In the rows, 128 means zero.
The same turns and mirrors carry the whole set onto itself and the rows of a family onto each other. Which other rows belong to the same family as each row named below? List them in the order they appear above.
These 36 rows form 6 families of 6 rows each.
fer: [122  96 132 107 116 116 134 152 136 101 136 125]
simu: [117 138  96 124 127  96 117 122  97 121 156 131]
nuz: [129 137  94 128 125 112 107 114 105 125 150 139]
fis: [141 149 133 137 138 120 133 147  87 107 145 144]
rorum: [120 101 131  93 121 122 148 142 127  91 140 115]
kare: [154 133 123 140 134 114 147 150  88  93 140 123]
Vuse: [145 137 144 113 142 125 172 128 130 119  92 110]
Kop: [134 105 110 109 126 104 153 150 125  86 130 101]
sor: [119 132 100 108 122  99 105 127  98 130 146 140]
Kedo: [151 135 119 129 136 139 145 145  79 104 141 129]
Sukuv: [149 171 131 133 144 116 132 121 100 134 124 145]
zan: [113 139 124 122 127 106 106 120 104 137 140 153]
zuvug: [156 167 120 115 142 115 144 115 100 148 106 128]
kelir: [119  98 126 121 124 113 142 142 128  82 136 117]
Rul: [151 138 119 100 139 111 168 126 132 121  94  98]
Pofo: [105 125 118  90 125 102 125 115 143 142 113 125]
migu: [155 128 146 122 132 122 163 133 147 112 103 113]
Nono: [124 122 125  87 123 118 127 111 147 138 104 130]
raner: [126 148 117 119 132 116 106 121  93 125 140 155]
lenog: [149 134 131 144 131 122 140 150  83 107 142 128]
gifo: [124 133 109 119 122 113 102 121  92 133 142 143]
sabim: [147 169 121 126 140 118 143 131 106 158 127 127]
guli: [141 136 135  97 143 117 177 133 136 115 100 106]
rata: [153 164 128 132 138 117 136 116 100 150 114 131]
Pibe: [111 127 112  87 128  95 136 115 151 131 116 119]
gimip: [123 103 119 103 127 111 149 137 133  79 131 116]
gekem: [136 169 116 109 143 110 147 120  92 153 123 125]
pedu: [121 124 118  88 125 110 131  96 150 126 116 120]
debet: [151 143 115 133 141 123 156 131  80  94 136 120]
zek: [139 131 139 146 134 122 134 140  91  95 141 141]
bebel: [138 124 128  94 137 115 165 135 136 122 100  90]
mupe: [144 138 146 112 135 113 174 132 146 119 113 102]
Doko: [116 119  98  80 124  97 130 122 135 131 117 112]
givan: [145 162 143 128 143 124 143 119  99 141 109 142]
Lese: [117 116 112  93 126  99 136 121 148 128 113  99]
tubar: [128  99 116 102 126 114 147 134 132  91 119  95]

Which other rows belong to the same family as fer? simu, migu, Nono, gekem, debet
Which other rows belong to the same family as kare? Vuse, sor, zuvug, kelir, Pofo
Which other rows belong to the same family as lenog? gifo, guli, rata, Pibe, gimip
Which other rows belong to the same family as zan? Kop, Rul, zek, Doko, givan
Which other rows belong to the same family as bebel? fis, Sukuv, raner, Lese, tubar

The same turns and mirrors carry the whole set onto itself and the rows of a family onto each other. Which other rows belong to the same family as each row named below? List them in the order they appear above.
These 40 rows form 5 families of 8 rows each.
lele: [106 133 109 126 123 105 125 150 141  90  94 154 156 130 141 121  98 118
 109  83 134 123 120 105 116 117 133]
zazup: [102 132 116 131 133 135 119  84 166  91 104 152 140 135  77 114 123 127
 112 146 113 127 128 145 131 111 164]
Pog: [116 123  91 105 162 145 121 152 129 114 115 159 139 130 116 110 159 132
 145 144  89  80 113 119 103 103 112]
mef: [ 96 166 128 110 117 157 154 130 124 105 142 117 144 136  99 118 113 132
 134 121  69 116 146 127  93 116 110]
Zor: [120 150 114 128 165 141 121 104 164 117 125 147 146 136  91  88 122 146
 165 146  80 103 112 136 101  83 126]
Tos: [133 160 108 121 126 123 154 152 130 126 115 142 115 144 132 132 111 113
 113 108  92 121 115 122  88 112  93]
dizaz: [102 128 112 124 127 113 121 152 136  98  93 151 165 137 127 125  89 128
 105  83 133 124 110 105 104 117 144]
num: [106 132 107 129 135 113 102 138 155 103 108 146 135 135 110 143 154 107
 100 137 138 110 117 138 145 131 129]
lozon: [ 63 160 115 131 126 140 121 112 162  89 119 126 178 125 104 110  85 133
 141 118 116 114 124 105 101 138 132]
furus: [ 65 158 116 134 131 132 122 112 151  88 133 121 188 133 115 109  91 145
 135 121 119 125 118 115 101 132 125]
sof: [130 125  98  96 158 140 114 157 132 115 113 149 131 127 106 115 154 129
 132 140  90  80 115 118 111  97 100]
Nozer: [ 88 168 126 107 125 154 152 127 138 102 138 125 150 144  95 114 104 134
 147 136  72 113 151 132  93 124 111]
Vomop: [ 73 162 128 125 132 132 123 114 153  90 124 120 191 138 104 105  84 135
 132 115 131 130 115 122 114 126 126]
tizu: [133 152 104 133 120 131 151 162 143 124 109 144 115 142 138 135 109 125
 119 104  99 133 123 127  94 112  99]
dovor: [107 125 104 131 130 107 126 153 140  93  93 156 153 130 125 121 103 125
  99  77 133 127 105 107 106 113 128]
Rudag: [130 139 112 127 156 151 127 102 159 122 115 143 154 134  96  80 117 143
 157 147  76 101 108 125  92  90 123]
Vubo: [110 122 113 124 147 117  97 144 149 107 111 137 133 134 120 140 157 109
  95 136 134 100 119 139 135 122 134]
zuto: [135 146 106 119 123 118 149 157 136 128 115 133 111 143 127 135 115 126
 124 109  85 131 125 130  93 110  96]
muvo: [ 92 160 120 104 126 158 160 116 130 101 131 121 152 132 102 119 104 134
 144 130  72 124 146 126  91 112 102]
motob: [103 130 112 121 134 110 124 161 145  91 100 147 155 124 124 117 101 129
 110  80 137 127 104  93 106 116 128]
vukos: [104 137  94 130 142 111  94 139 155 110  94 157 134 133 105 132 151 112
  93 139 131 112 116 131 141 127 120]
Fud: [106 136 116 134 132 132 119  84 166  96 103 152 150 140  72 106 119 130
 124 128 119 130 131 139 130 105 168]
Vun: [ 95 131 109 135 137 119 128 151 141  94  95 146 152 133 114 126  99 124
 103  79 137 130  96  98 108 121 135]
Ravo: [ 68 159 119 131 137 137 115 113 160  89 123 129 192 123 106 108  88 134
 130 111 123 120 114 111 112 138 133]
zote: [ 99 129 116 145 128 126 118  98 172  95  94 153 144 131  77 106 130 129
 116 134 119 121 140 139 134 103 165]
Ruso: [ 91 169 127 110 112 142 152 134 131 118 133 122 144 148  96 112 106 137
 150 126  69 108 144 134  94 122 109]
belu: [116 127 109 103 158 136 115 161 126 120 112 157 138 127 124 111 160 124
 131 142  90  81 115 119 104 107 101]
kigal: [137 143 115 131 150 140 124  98 158 123 122 155 145 131  92  84 118 137
 152 149  78 106 108 127  93  87 138]
Ruvog: [120 126 104 118 165 143 115 155 128 126 114 160 145 138 127 104 157 126
 132 149  85  86 124 124  98 103 106]
zimi: [107 132  99 129 142 117  95 142 148 120 111 139 128 139 105 132 157 109
  98 141 131 102 115 125 143 130 126]
sis: [131 122 106 113 159 136 106 156 130 116 114 161 147 129 122 101 157 125
 140 138  96  79 117 120 104 100 103]
Vofet: [132 146 109 126 132 114 160 156 142 120 115 139 113 149 134 127 108 130
 124  98  84 128 117 123  96 109 101]
pono: [ 63 162 115 124 124 137 118 121 159  90 120 125 190 126  98 113  93 130
 131 116 124 123 121 114 104 140 120]
lipu: [127 145 118 132 158 145 125 104 163 128 112 142 157 130  85  90 119 144
 157 143  83 101 100 139  99  89 142]
dital: [103 128 110 121 148 126  92 137 147 106 103 143 141 135 111 134 157 114
  99 138 137 106 118 142 144 131 121]
Nedak: [101 133 119 139 137 122 111  91 169  91 100 150 157 135  74 110 115 119
 118 133 104 114 130 137 136 104 169]
boliv: [ 88 166 121 110 118 147 157 120 137 112 131 124 149 148  95 122 103 128
 140 121  64 118 149 137  96 125 111]
vef: [104 137 111 132 128 133 115  91 169  92 109 154 145 129  82 109 129 136
 113 134 132 128 127 146 128 104 168]
faban: [128 136 103 129 122 118 156 164 133 122 108 135 118 141 131 137 119 134
 129  98  89 132 118 127 106 110  96]
pul: [137 141 107 128 146 158 124  99 157 125 120 147 164 130  87  84 117 142
 147 149  79 105 111 128  98  94 140]

Which other rows belong to the same family as lipu? Pog, mef, dizaz, furus, tizu, zote, zimi
Which other rows belong to the same family as motob? zazup, kigal, sis, Vofet, pono, dital, boliv
Which other rows belong to the same family as lele? Zor, Tos, sof, Vomop, muvo, vukos, Nedak
Which other rows belong to the same family as dovor? num, Nozer, Rudag, zuto, Fud, Ravo, belu

